One vector is turned by the same rotation once a tick. Each row is the vector after some number of ticks, and that number follows the row.
The counts run from 0 to 410.
[116 137  81 104 166  78 149 129 126 144 117 111 122  54 119 132  78 128
 122 134 152 134 155 110 150 137]	222
[ 96 156 108 108 142  82 135 105 143 145  97 104 129  69 137 137 134 130
 149 139 156 107 172 145 137 154]	310
[168 153  90 100 145 119 146 108 157 178 186  87 128 120 113 147  94 128
 145 126 140 113 148  77 117 116]	63
[ 95 135  99 127 149  82 125 112 131 146 101 109  90  82  93  67  88 116
  95 145 125 133 105  92 135 146]	358
[127 111 126 170 111 137 127 110 155 143 162 113 116 120 131 202  98 144
 183 160 125 132 146 122 168 121]	7
[163 155 107 111  95 144 142  97 155 162 164  85  89 149 106 143  93 133
 150 132 127 114 160  98 116 121]	297
[115 136 149 114 114 142 104 172  87 130 119 100  66 124 110 142  92 135
 147 154 145 117 128  97 193 150]	139
[128 119 128 120 127 142  86 128 133 116 127 127 107 126  90 185  68 147
 158 158 147 162 165 117 180 125]	1
[130 166 120  99  99 131 149 103 122 132 127  84  92 148 129  94 132 144
 163 143 148 102 188  94 157 153]	300
[113 113 104 182 133 133 120 133 178 147 135 116 163 108 122 162 116 142
 124 159 126 124 124 102 179 151]	327
[ 96 119 137 146 108 158 114  83 119 130 124 132 121 158 136 154 138 157
 190 171 135 106 157 108 172 155]	11
[ 67 128 109 152 126  96 101  82 139 160  88 145 126 131  96  91 123 142
 124 152 122 136 138 115 118 143]	261
[150 118 122  83 134 163 122 138 105 127 138 133 108 113 136 196  82 132
 176 154 138 125 142  82 133 114]	378
[148 128 105 126 148 113 117 141 118 187 171 105 120 133 136 155  93  97
 155 138 132  98 122  61 133 108]	287
[119 108 122 120 101 196 116  91 132 103 141 135 127 126 134 180 126 169
 184 175 133 121 140 118 132 134]	242
[122 107 109 112 134 144  95 133 167 102  90 138 145  77 109 198 111 152
 125 157 140 143 147 123 142 142]	89
[120 140 105  98 140 127 114 138 124 103  95 122 107 107  90 146  71 150
 119 164 152 160 152 106 187 134]	227
[ 88 141 120 117 117 137  79  78 140 140  82 152 109 157  84 100 124 144
 127 156 114 144 142 124 103 132]	259
[106 117 112 168 111 141 131  67 150 157 147 124 140 117 139 163 140 146
 195 152 121  95 147 131 120 143]	14
[ 99 139 121 129  89 127  88  98 164 127  69 105 111 123  95 105 152 154
 137 148 146 133 161 131 145 160]	171
[105 131 116  96 135  94  89 159  99 139  96 115  69 120  88 105  79 125
 116 135 132 153 124  96 160 133]	131
[134 127 119 109 140 129 144 138 108 147 161 110 115  72 146 194  73 123
 176 149 141 102 117 107 140 115]	376
[ 96 128 137 128  94 147  67 142 171 127  60 108 122 104  96 148 144 147
 131 160 141 123 120 133 128 162]	178
[109 114 128 127  90 147  75 152 196 141  72 110 116  92 101 166 144 140
 125 157 137 121 118 143 115 151]	177
[135 130 114  97 122 160 126  81 131 127 138 132 120 168 110 157 105 145
 172 149 137 133 188 106 143 117]	387
[122 149  88  80 149 101 163 101 119 148 131  99 107  50 129  87 124 118
 126 122 163  98 130 103  97 149]	214
[126 135 134  91 118 163 125 140  90 128 139 114 111 139 147 169 113 142
 195 145 155  91 151  92 165 150]	147
[112 101 111 152 124 185  88 130 155 111 118 161 155 153  98 163 100 160
 125 167 122 147 130  84 150 121]	98
[ 98 145  95 128 153  87 111 132 162 137  90 123 173  76 117 161 119 139
 133 150 151 128 164 122 169 163]	318
[ 98 126 118 119 104 159  81  83 133 127  99 137 136 158 117 158 159 140
 178 167 129 104 154 119 101 136]	18
[ 92 116 141 125 125 136  65 180  98 151  95 128  99 108 116 116 119 117
 158 160 139 101  87  82 144 155]	276
[102 122 123 127 110 141  53 137 162 141  63 138 129 105 100 189 123 131
 140 144 145 134 116 138 114 143]	410
[126 120 126  86 151 147 119 125  82 116 133 144 121 143 136 168  96 145
 184 167 157 117 162  72 153 130]	380
[105 129  89 125 137 117 119  89 138 160 114 124 104  97 121 122 116 115
 137 146 113 105  95 101  48 124]	119
[144 146  88 113 123 128 128  73 182 169 141 119 131 145 112 158 108 129
 158 138 139 136 180 124  95 105]	160
[123 147  99 126 116 113 167  96 165 136 121  90 115  54 125 131 129 153
 131 137 152 110 165 146 145 154]	78
[ 93 108 114 185 116 161 131 119 159 135 135 133 159 133 136 116 145 163
 147 174 129  93 123  80 173 160]	333
[112 119 100 139 112 158 115  65 154 138 137 148 150 112 139 190 125 142
 177 160 112 111 141 113  78 124]	248
[105 132  99 131 115 114 107  53 173 178 106 133 132 127 120 157 141 128
 159 147 119 101 137 129  61 138]	23
[143 141 113 117 131 126 131 108 126 165 168 110 130 116 145 203 103 131
 197 140 146 101 165  96 123 118]	151
[103 127 115 167 111 111  92  93 168 180  98 109  94 103  84 124 102 126
 119 143 100 139  96 141  99 136]	264
[176 132 127  89 125 157 102 139 117 171 155 119 101 182 105 142  92 125
 153 137 124 116 145  71 130 115]	290
[166 130 116 126 142 128 118 139 134 188 176 106 109 145 123 163  83 101
 148 127 130 118 116  61 117 103]	288
[ 94  92 107 187 145 140 127  98 150 140 152 150 173 138 136 118 107 149
 143 180 115 122 123  80 165 147]	101
[153 134 101 112 135 150 133  85 137 149 151 125 132 144 117 193  83 134
 179 147 140 130 158 110 125  98]	385
[123 116 131 135  97 187 126 100 150 109 146 132 124 114 132 204 106 160
 186 176 136 125 138 113 134 127]	241
[107 117  93  89 142 145  99  96 118 139 100 145 121 134 116  77 138 142
 118 156 131 110 119  74  76 144]	348
[ 94 115 129 159 123 148 147 102 117 119 146 132 140 108 149 162 106 152
 169 176 140 121 150 111 200 160]	237
[150 154  99 114 120 119 170  81 176 148 154  78  97  99 112 124 110 146
 130 125 148 127 162 116 125 126]	71
[118 104 122 145  97 190 107  98 161 124 129 131 132 145 125 133 147 160
 139 168 119  90 106  89  87 139]	338
[ 77 131  99 166 137  78 108  74 153 176  87 127 110 122  97  89 110 125
 122 139 108 141 122 123 122 143]	262
[110  91 119 153 104 195 111  82 137 116 129 147 111 158 113 118 139 163
 145 173 111 128 104  81 121 132]	106
